Named turns come first, each shown by rows before and after it. Which turns, in which order, take the first row of each pair that follows to the second? Write the first one first, as in the answered first pair.
turn V:
[-0.58  2.53 -0.83  0.94  1.21  1.29 -1.26  0.97 -0.71 -3.27  0.55 -0.29
 -0.17 -0.40  2.33 -0.33 -1.67] -> [-0.12  2.96 -0.79  0.66  1.22  0.86 -1.26  1.24 -0.45 -3.31  0.56 -0.31
 -0.14 -0.28  2.19 -0.78 -1.48]
[-1.37 -0.28 -1.23  1.06  1.67  0.22  1.42 -1.18  0.67 -1.34  0.83 -1.50
  1.03  0.90 -0.34  2.63 -1.89] -> [-2.03 -0.03 -0.52  0.43  0.83  0.65 -1.41 -1.71  2.31 -0.48  0.48 -1.01
  0.83 -0.55  1.78  1.79 -1.70]
[-2.00 -0.66 -0.42  0.38 -0.39  2.78 -0.51  0.54 -0.87  0.19  0.13 -0.25
 -0.78  0.07  1.81  0.71 -0.23] -> [-0.82  0.76  0.05  0.05 -0.57  1.23 -1.78  1.24  0.90  0.72 -0.49  0.51
 -0.31  0.45  2.34 -1.27  0.55]
[-2.48 -0.85  0.55 -0.24  2.17  0.99  0.06  0.18 -1.56  1.41 -0.98  0.66
 -0.52 -3.30  0.15  3.13 -0.87] -> [-1.49  0.94  1.34 -0.86  1.78 -0.62 -2.45  0.71  0.99  2.53 -1.92  1.21
 -0.39 -3.29  1.39  0.50  0.41]
turn G:
[ 0.21 -2.60  0.62  1.97 -1.12  1.45  3.52  0.82 -2.21  0.92 -2.64 -1.15
  1.37 -3.19 -0.40  0.65  1.30] -> [ 1.04 -2.12  0.39  1.99 -2.29  1.91  4.34  0.46 -3.33 -0.30 -1.61 -0.89
  0.64 -0.52 -0.48 -0.39  1.01]
[ 0.12  2.26  0.23 -1.02 -0.22 -1.09 -1.27  0.25 -0.08 -0.10  0.04  1.28
 -0.90  1.08  0.59 -1.58 -0.35] -> [-0.50  2.66  0.19 -1.02  0.69 -1.33 -1.27  0.45  0.31  0.26 -0.32  1.33
 -0.67  0.21  0.42 -0.93 -0.66]
[-0.99 -0.52  1.72  2.82 -1.77  2.88 -2.84  1.57  1.01  1.76 -0.52 -3.50
 -0.63 -1.59  0.87 -2.18  3.28] -> [-0.02  1.58  0.34  2.66 -2.41  2.63 -0.14  1.36 -1.31 -0.38  1.69 -2.83
 -2.23  4.30 -0.02 -2.65  1.70]
[ 1.92 -0.54  0.66  0.85 -3.41  1.73 -2.43 -0.73  0.45 -0.80  1.61 -0.24
 -1.14  0.49  2.80 -1.24  1.38] -> [ 1.48  2.12 -0.99  0.17 -1.35 -0.13  0.39 -0.50 -0.34 -1.70  2.86  0.55
 -1.92  3.68  1.28  0.40 -1.53]
turn P:
[-0.98 -1.74  1.22 -0.09 -2.03  2.19 -2.08 -1.21  0.23 -0.27  0.57 -0.41
  0.38 -1.02  2.21 -0.04  0.26] -> [-1.02 -1.79  1.18 -0.22 -2.14  2.08 -1.93 -1.26 -0.02 -0.25  0.58 -0.37
  0.25 -0.92  2.32  0.05  0.41]
[-2.23  1.26 -0.91 -0.80 -0.16  0.96 -1.36 -1.66  1.97 -1.48  1.62  0.90
 -1.35  2.70  3.03  1.67 -2.08] -> [-0.09 -2.71 -0.88  1.15 -1.61  3.26  1.56 -0.73 -1.85 -2.74  1.44 -0.89
 -0.57  2.49  0.37  1.71  0.44]
[ 0.14  3.40 -1.26 -0.79  4.37 -1.52 -0.32  0.03  2.57  1.11 -0.05  2.07
 -1.56 -0.86 -0.84  1.64 -3.15] -> [ 1.57  1.30 -3.44  1.27  2.86  0.05  2.57 -1.32  1.02 -2.03  1.79  0.39
 -1.17  2.42 -1.86  2.57 -3.24]
[-3.61  3.88  0.61 -1.32  0.64 -2.19 -0.87  0.66  2.43  1.52  1.19  2.21
 -0.39 -0.11  0.45  0.73 -1.36] -> [-1.93  1.57 -1.87  0.98 -1.06 -0.36  2.05 -0.95  0.99 -1.91  3.45  0.05
  0.25  3.70 -0.39  1.54 -1.47]
turn U:
[-0.54  0.97  1.62 -0.96  1.95 -2.28  1.66  0.50 -5.15 -0.72 -1.53 -1.16
 -2.10 -1.53 -1.86 -0.91 -2.37] -> [-2.70  1.27  0.24 -0.33  3.06 -3.02 -0.45 -1.91 -0.66 -1.02 -0.86 -1.97
 -1.04 -3.31  0.91  1.04 -3.71]
[-1.00 -4.96 -0.25  1.44  0.36  2.51  1.08 -0.67 -4.06 -1.00  2.40 -1.58
 -1.62  1.90  1.85  2.35 -0.41] -> [-1.76 -5.30 -0.49  1.68  1.17  2.41  0.95 -1.07 -2.97 -0.98  2.08 -1.95
 -1.01  0.29  2.04  3.20 -0.59]
[ 0.86  2.19 -0.50 -2.47 -2.64 -0.35 -1.88 -3.43  2.64 -0.32  0.66  1.66
  0.57  4.13  2.52 -0.51 -1.85] -> [ 3.27 -0.39  1.14 -2.33 -1.56 -0.03  2.49  1.70 -4.09  1.08 -1.97  2.03
  0.65  1.45 -3.68 -0.97  1.09]
turn M:
[ 2.20 -0.61 -0.18  0.10 -3.33  0.52 -2.11 -2.18  1.82 -2.99  0.93 -0.70
  1.29  2.63  2.56 -0.69  0.28] -> [ 3.46  1.19  0.21 -0.79 -3.09 -0.73 -1.33 -0.50  0.71 -2.56  0.72  0.35
  0.68  3.94  1.40 -2.13  0.67]
[-0.50 -2.42 -0.10  1.30 -3.06  0.66  2.25 -0.30  0.70 -0.60 -1.59 -1.39
  2.98 -3.88 -1.95  1.63  2.37] -> [-4.20  0.92  1.45 -1.72 -4.00  2.08 -0.76 -2.63 -0.20 -0.08  0.44  1.57
 -0.60 -0.49  2.45  1.64 -1.55]
[-0.48 -0.35  2.84 -1.84 -1.19  0.38 -3.07  2.42 -4.98  3.02  2.24  1.99
 -0.64 -0.72 -0.04 -1.23 -0.16] -> [ 1.33 -2.70  1.76  0.28 -0.71 -0.07 -1.30  3.27 -3.95  2.70  1.18 -0.15
  1.43 -2.93 -2.13 -0.68  2.18]
Pairs:
Each pair is 2 to 4 turns apart.
[-0.05 -3.38 -0.89  2.29  0.77 -2.21 -0.13 -0.04  0.32 -1.21  1.05 -3.04
  1.87 -1.99 -3.52  1.99 -0.07] -> [-3.69 -1.24  0.77 -0.08 -0.25 -0.47 -3.68 -2.43  0.16 -0.23  2.25 -0.86
 -0.88 -0.82  0.77  2.01 -3.30]
M G
[ 1.00 -0.21  0.89  0.13 -2.13  0.49 -1.13  2.43 -4.22  0.46 -1.87  0.12
  1.25  3.07 -0.46 -0.98  1.69] -> [-2.76  1.83 -0.91 -0.12  0.03 -0.70 -3.26 -0.62  0.65  0.26 -0.39  0.24
  1.67  2.51  2.91  1.98 -1.88]
V P U P
[-1.24 -5.27  0.13  0.21 -1.94  1.85  1.00 -1.18 -2.73 -0.22  0.05  0.46
 -2.21 -1.10  0.62  2.33 -2.06] -> [-2.08 -3.19 -1.03 -0.06 -0.93  0.90  0.78 -2.26 -1.35 -0.57  1.04  0.84
 -2.42  0.48  1.64  3.13 -3.95]
G G U
[ 3.38 -2.27 -0.38  1.28 -1.36  0.61  1.14  0.17 -0.47 -0.06 -0.69 -1.52
  0.90 -0.14 -1.33 -2.01  2.96] -> [ 1.23 -1.50 -0.72  1.19  0.01 -0.37 -1.18 -0.67  3.35  0.88 -0.92 -1.81
  1.87 -2.90  0.58 -0.43  1.71]
U P
[ 2.59 -2.44  0.40 -2.07 -4.41 -0.93 -3.41  0.50  1.07  1.13  0.67  1.84
 -1.13 -0.06  0.15 -3.23  3.38] -> [ 1.99 -0.27 -1.86 -2.56 -3.40 -1.45 -0.56 -0.81 -0.28 -0.84  3.15  2.48
 -2.48  4.99 -0.38 -1.61 -0.27]
M M G
[-0.44 -0.85  2.51  0.28  3.17 -1.62  1.97  3.23 -5.30 -0.69 -1.54  1.18
 -1.89 -1.87 -1.19  1.80  1.86] -> [-0.34  2.30 -1.27  0.94  2.90 -3.39  1.87 -0.46 -0.70 -3.91  1.51  0.53
 -1.44  4.21  1.54  2.06 -0.88]
U M P
